In the data rows, 50 means zero.
Here are some points, each followed by its number:
56 44 75 47 45 59 35 28 55 56 21 34 43 51 51 26 0
63 47 62 58 74 61 44 19 62 55 48 59 37 46 32 46 1
35 53 20 52 40 50 57 68 38 70 42 58 38 58 68 74 2
38 56 23 55 35 40 41 63 53 72 56 60 50 46 48 52 3
61 52 49 35 35 67 22 32 51 28 57 56 48 31 71 35 4
46 43 58 32 51 59 60 34 57 56 47 59 48 28 43 62 5
33 50 61 63 36 23 65 65 55 61 57 41 43 48 31 52 6
55 40 79 42 64 60 47 52 54 48 57 50 44 28 41 35 7
48 38 99 54 90 40 64 40 62 39 71 35 58 47 24 43 8
69 39 59 17 47 47 32 35 31 36 62 15 68 52 36 30 9
52 49 89 43 86 52 62 37 68 50 59 30 61 40 29 32 10
51 52 52 35 25 31 33 31 40 59 53 24 38 36 55 36 11
34 61 32 57 45 59 50 60 35 66 49 51 50 51 53 77 12
59 41 77 43 88 52 67 39 56 43 39 42 73 38 36 32 13
34 45 53 42 55 54 41 64 56 59 63 52 35 38 21 54 14
45 45 67 39 51 54 61 42 52 61 50 53 47 19 43 75 15
46 56 50 47 52 48 48 46 53 50 54 61 43 37 48 51 16
51 64 58 41 52 57 39 53 45 32 66 63 55 47 42 47 17
47 40 28 32 12 59 45 63 42 79 37 59 16 39 84 71 18
55 47 91 40 76 37 35 30 58 46 87 30 67 45 25 0 19
49 48 64 40 55 55 27 48 36 30 80 61 41 51 52 36 20
32 57 12 32 35 54 50 51 45 67 34 71 58 35 64 64 21
44 45 80 54 72 71 42 26 63 54 59 36 50 53 36 29 22
61 22 51 12 65 25 80 59 44 26 55 41 48 39 31 66 23
61 45 71 35 42 51 59 47 52 37 49 49 53 44 70 51 24
74 61 23 59 34 65 69 53 46 38 36 52 65 78 73 43 25
67 48 57 46 75 71 52 41 46 42 37 46 58 55 36 39 26
56 77 1 73 0 35 52 66 43 59 27 55 42 66 75 84 27
59 62 42 44 35 61 28 54 28 53 73 54 51 58 44 33 28
36 53 58 45 55 47 40 43 45 55 58 51 38 51 23 46 29
62 41 46 52 32 38 84 47 69 47 23 45 61 66 54 50 30
38 50 36 58 28 63 43 64 46 47 70 71 28 51 56 47 31
56 36 18 47 28 27 37 63 59 35 39 49 71 65 50 54 32
53 56 41 88 35 65 33 50 39 50 29 49 37 43 77 46 33
44 64 42 63 43 28 60 55 52 71 41 54 48 69 46 52 34
66 40 51 34 67 57 78 11 55 39 15 61 61 68 63 50 35
77 36 87 46 97 34 71 45 54 27 52 22 60 44 35 21 36
60 47 68 30 60 55 54 33 76 52 28 50 68 65 43 58 37
62 56 18 64 22 19 54 87 43 50 57 41 37 77 65 80 38
46 50 65 64 78 67 55 53 40 43 56 45 50 50 67 41 39
63 44 34 58 45 46 50 73 51 32 51 55 56 67 43 66 40
52 56 86 50 86 62 54 32 71 45 38 38 41 47 39 46 41
49 55 50 69 40 70 43 44 33 59 40 65 47 46 70 49 42
26 46 64 41 51 52 60 63 55 65 33 43 34 23 40 68 43
57 59 65 78 85 65 62 52 68 41 67 42 51 34 39 27 44
53 44 54 29 50 61 28 49 52 60 61 42 60 54 33 58 45
57 59 48 63 34 54 34 41 53 47 27 35 54 59 61 34 46
60 48 28 47 67 50 35 47 42 43 76 43 61 61 37 45 47
41 43 42 53 48 31 72 62 33 50 56 60 46 37 59 60 48
63 34 78 30 84 67 64 49 55 47 62 42 45 41 30 42 49
68 29 96 35 77 39 67 46 76 43 35 26 52 44 54 22 50
55 45 25 35 20 66 59 58 41 53 62 65 39 47 57 76 51
68 40 52 26 76 46 51 27 69 49 47 46 75 47 25 52 52
48 43 99 13 63 34 46 47 40 22 73 25 34 46 41 7 53
57 57 44 35 66 68 55 22 49 72 52 63 61 68 15 69 54
42 58 37 51 42 61 47 40 47 65 33 74 46 25 54 57 55
47 46 30 48 23 45 57 57 15 52 41 61 55 55 55 79 56
43 57 23 58 23 55 38 60 17 44 47 75 37 60 77 63 57
34 67 42 61 36 47 43 81 41 56 50 68 44 35 48 72 58
48 38 44 51 57 46 72 45 45 44 39 66 50 49 46 64 59
63 52 58 31 49 40 48 40 54 51 84 34 58 53 27 39 60
39 53 41 78 16 30 53 91 53 53 59 61 42 57 77 34 61
31 64 23 80 21 45 57 70 53 65 48 54 39 40 68 56 62
57 60 29 43 72 53 58 48 54 37 31 48 68 67 40 75 63
38 52 41 47 45 67 51 37 65 72 48 60 46 67 53 43 64
58 36 76 46 49 68 49 48 43 58 57 46 50 49 55 32 65
62 58 54 62 57 56 58 60 33 52 49 50 66 72 60 44 66
49 45 87 37 87 49 70 40 52 39 57 59 37 33 37 48 67
41 59 53 38 63 53 45 55 46 48 48 56 37 36 40 56 68
41 36 40 37 43 34 73 53 37 63 34 56 44 47 55 57 69
35 36 29 12 18 46 31 67 33 58 57 71 44 33 48 63 70
New points follow, each followed by the numbers of its three nearest points above, smallest number first.
43 58 34 64 16 53 24 64 62 45 59 59 50 50 57 45 -> 3 31 62
44 60 43 81 66 65 57 53 45 43 64 29 58 67 68 10 -> 39 44 66
56 38 99 60 94 58 64 27 63 42 44 43 46 36 53 54 -> 10 41 67
60 41 39 41 53 41 54 41 57 49 46 33 78 51 35 34 -> 47 52 60
45 37 44 43 28 35 55 75 34 31 39 55 36 45 67 43 -> 24 48 69
32 45 68 38 70 56 51 56 44 63 53 63 56 40 34 52 -> 14 29 68
51 43 41 51 39 26 66 65 52 34 21 28 63 69 60 23 -> 30 32 46
48 37 41 35 31 16 45 60 49 51 70 56 66 71 43 46 -> 3 32 40
31 69 17 62 25 57 48 59 44 67 62 55 37 64 44 83 -> 2 3 12
44 70 33 34 23 66 50 50 63 59 27 62 55 38 77 85 -> 21 51 55
70 64 41 49 96 78 52 51 53 59 58 72 50 41 24 81 -> 1 54 68
63 30 43 63 58 43 43 40 70 41 47 25 51 61 52 44 -> 26 46 47
56 58 37 49 43 30 47 34 65 65 41 50 54 59 41 60 -> 3 16 34
57 34 51 38 63 49 54 40 50 48 42 44 58 61 49 32 -> 26 37 65
46 62 43 50 72 45 53 39 59 49 42 53 60 68 42 59 -> 16 59 63
55 44 63 21 71 49 53 43 40 26 35 45 39 38 64 43 -> 7 24 68
71 59 54 82 59 60 47 63 68 35 57 26 72 64 48 21 -> 44 46 66
66 54 79 66 67 62 39 67 33 17 63 27 55 70 66 10 -> 39 65 66
46 46 55 41 34 62 45 46 35 42 75 51 39 23 46 28 -> 16 17 20
35 60 49 70 37 57 27 64 42 52 69 55 35 47 44 30 -> 28 29 31
26 78 24 99 36 67 70 92 34 39 47 81 38 44 49 93 -> 12 58 62
69 53 56 62 63 56 39 37 53 52 45 37 71 74 62 35 -> 26 46 66
50 40 52 63 48 45 57 53 70 45 33 52 57 54 56 48 -> 16 30 59
73 36 58 56 70 60 44 32 38 46 56 39 59 48 38 29 -> 1 26 65
68 45 36 25 45 53 41 61 39 44 62 64 57 81 65 40 -> 28 47 66
60 48 56 56 72 59 48 45 51 34 57 58 46 58 58 22 -> 26 39 65
59 49 50 48 52 69 55 34 56 12 40 45 63 54 49 45 -> 17 24 26
42 44 37 45 9 42 45 86 32 34 50 57 24 46 52 58 -> 31 57 58
56 35 86 47 94 67 38 43 40 44 69 50 51 32 44 31 -> 7 22 49
56 40 74 34 85 75 48 16 60 64 64 53 41 37 26 45 -> 1 22 49
57 46 88 62 76 54 40 32 63 51 52 19 60 66 31 14 -> 10 19 22
48 42 72 58 67 47 71 42 74 63 37 50 44 46 36 61 -> 5 15 41
46 51 22 46 4 16 29 74 40 66 48 49 44 49 53 58 -> 3 32 38
58 25 56 0 64 63 36 25 26 47 65 70 33 28 59 66 -> 5 15 20
56 41 40 3 62 81 48 48 39 46 52 75 54 44 63 59 -> 5 17 68
42 59 28 61 57 64 52 31 44 62 35 62 59 63 58 60 -> 12 42 64
43 39 64 51 70 62 29 68 35 48 59 48 51 48 45 64 -> 39 45 68
65 40 81 55 85 35 72 38 56 48 43 49 56 56 38 32 -> 10 13 36
75 45 64 53 67 20 71 53 73 50 55 38 82 72 28 40 -> 13 52 60
49 52 70 47 85 54 46 56 51 62 54 50 42 31 40 60 -> 7 67 68
41 60 29 71 22 55 32 54 57 59 32 74 56 58 59 60 -> 3 42 62
54 54 57 56 40 65 45 30 63 52 29 41 40 49 71 49 -> 0 42 46
21 55 31 65 39 51 62 84 47 48 56 56 48 42 51 62 -> 12 58 62
42 32 62 48 61 12 55 58 54 39 68 39 60 75 49 55 -> 6 40 60
50 38 75 48 65 40 72 33 71 65 54 34 58 56 35 52 -> 8 10 37
34 60 30 48 26 66 6 54 47 80 60 57 28 30 67 59 -> 3 18 31
38 62 63 64 36 56 37 64 48 60 46 53 46 32 64 46 -> 16 42 58
41 45 21 41 32 76 37 66 29 62 75 86 47 32 30 82 -> 51 58 70
58 49 29 63 44 44 63 53 59 49 32 41 62 47 57 51 -> 30 46 59
69 48 44 56 53 36 66 40 68 55 35 52 60 65 55 56 -> 30 34 59
57 40 76 32 68 37 66 48 63 45 38 51 38 39 46 54 -> 5 7 67
57 50 93 43 87 61 56 27 67 47 53 38 66 39 28 20 -> 10 13 22
43 42 57 31 37 28 70 67 66 68 45 51 37 44 27 64 -> 6 43 69
38 57 52 50 73 76 47 53 43 41 73 71 46 53 46 58 -> 16 17 68
49 41 37 49 30 44 39 89 48 60 44 52 53 64 63 79 -> 2 12 40
54 32 98 27 74 44 33 43 52 27 73 20 47 39 48 14 -> 7 19 53
40 52 37 44 12 39 60 65 39 49 28 55 42 46 71 89 -> 2 51 56
50 39 67 32 72 57 59 31 55 64 41 68 43 35 67 59 -> 5 15 16
58 66 48 49 58 57 49 30 65 44 36 45 48 63 49 23 -> 0 26 46
81 58 36 32 47 51 35 25 55 50 57 51 64 90 33 20 -> 28 47 60
6 54 39 66 1 47 44 72 33 76 44 76 23 6 61 85 -> 18 58 62
26 64 34 67 40 48 32 67 43 79 66 62 47 56 69 79 -> 2 3 12
58 45 66 44 58 29 59 51 53 49 46 29 49 57 69 38 -> 24 65 66
69 56 48 76 67 42 53 39 54 41 25 28 56 57 72 20 -> 39 46 66
24 59 14 66 25 56 40 65 73 58 55 48 43 36 76 71 -> 2 3 62
42 48 60 45 66 68 51 48 42 43 60 51 44 47 64 39 -> 16 39 65
46 52 24 57 14 38 49 60 52 68 49 60 51 57 66 66 -> 2 3 62
46 44 51 49 56 29 74 56 47 61 39 54 30 44 49 69 -> 48 59 69
44 37 55 49 59 44 45 33 73 51 57 48 41 45 46 28 -> 7 16 22
43 60 73 83 68 57 82 41 57 56 42 42 58 38 52 56 -> 39 41 44
51 52 77 74 55 45 47 67 47 35 59 35 49 35 53 56 -> 7 16 39
47 56 6 33 2 32 69 49 49 62 56 70 52 31 53 86 -> 21 51 56
41 55 55 75 34 30 40 61 57 61 74 52 60 63 34 73 -> 3 6 34
63 52 48 62 73 86 39 30 60 40 55 71 59 37 53 55 -> 1 16 26
65 53 45 57 67 40 62 31 58 53 43 50 72 74 35 36 -> 26 52 66
55 55 72 52 67 67 51 40 55 39 57 48 37 29 39 18 -> 7 22 44
34 53 40 53 31 29 25 50 37 45 36 41 49 55 72 51 -> 3 11 46
57 43 53 34 61 54 50 35 59 61 39 41 56 42 58 45 -> 5 16 24
60 55 45 66 52 35 55 30 60 69 49 34 71 59 36 53 -> 34 46 52
63 57 79 50 60 38 63 65 41 41 51 29 58 30 33 41 -> 7 10 13
58 40 32 28 36 70 34 56 16 36 73 64 56 78 71 51 -> 20 28 57
55 50 57 64 79 58 32 59 52 65 76 48 61 54 32 38 -> 29 45 47
59 35 85 49 44 24 63 65 40 24 54 10 50 47 40 19 -> 36 50 53
49 65 49 73 69 61 32 55 37 60 55 49 42 52 49 34 -> 39 42 66
60 54 40 25 40 73 11 41 44 65 65 66 40 56 44 60 -> 17 28 45
49 66 9 55 51 58 52 56 52 76 61 91 54 68 44 61 -> 2 3 12
32 40 40 49 28 24 54 52 68 68 50 62 37 18 63 58 -> 3 16 48
55 37 56 40 60 20 69 56 47 54 35 37 52 58 43 44 -> 30 59 69
53 41 77 67 60 26 50 42 69 41 60 31 59 60 26 39 -> 8 10 60
43 48 66 43 67 77 58 51 55 45 52 51 44 29 28 47 -> 7 49 68
46 44 32 55 35 36 49 71 32 55 62 72 46 51 64 54 -> 3 31 48
65 52 79 71 74 51 78 43 79 53 30 31 55 62 38 36 -> 10 13 41
59 70 45 68 35 55 47 19 55 57 50 28 50 65 67 40 -> 42 46 64
24 61 1 67 20 33 62 68 43 85 57 77 45 68 43 96 -> 2 3 12
54 65 60 86 33 31 49 59 62 50 58 32 44 61 49 38 -> 6 34 46
52 53 44 50 70 59 66 35 55 33 45 43 61 51 53 41 -> 26 39 59
39 42 80 37 63 41 52 46 55 39 63 35 35 10 48 35 -> 7 67 68
65 51 81 31 86 46 63 56 53 17 67 32 53 60 51 31 -> 10 36 49
36 53 41 33 40 62 26 30 65 78 38 64 53 27 43 64 -> 5 16 55
45 44 39 67 35 45 58 65 54 56 56 59 45 45 61 71 -> 3 12 48
62 54 32 30 69 58 53 36 47 57 63 49 66 83 38 41 -> 26 47 54
36 51 50 38 48 36 60 40 61 85 40 44 66 37 25 89 -> 5 15 43
33 40 38 40 30 43 55 73 42 46 30 41 25 40 75 74 -> 2 18 69
56 50 90 22 81 61 70 27 63 53 41 46 67 47 46 39 -> 10 13 41
66 51 60 75 76 45 87 35 70 37 26 40 55 43 49 36 -> 13 41 44
42 55 35 62 5 47 51 75 37 57 36 56 33 47 76 61 -> 2 57 62
39 51 73 61 60 51 54 63 49 40 32 33 54 34 59 57 -> 24 39 43
46 36 55 28 40 23 53 38 51 47 49 55 59 56 30 46 -> 16 29 60
54 52 71 72 63 52 52 53 54 60 63 51 50 58 47 45 -> 39 65 66
62 50 15 35 33 47 46 69 36 55 54 74 43 50 59 84 -> 2 51 56
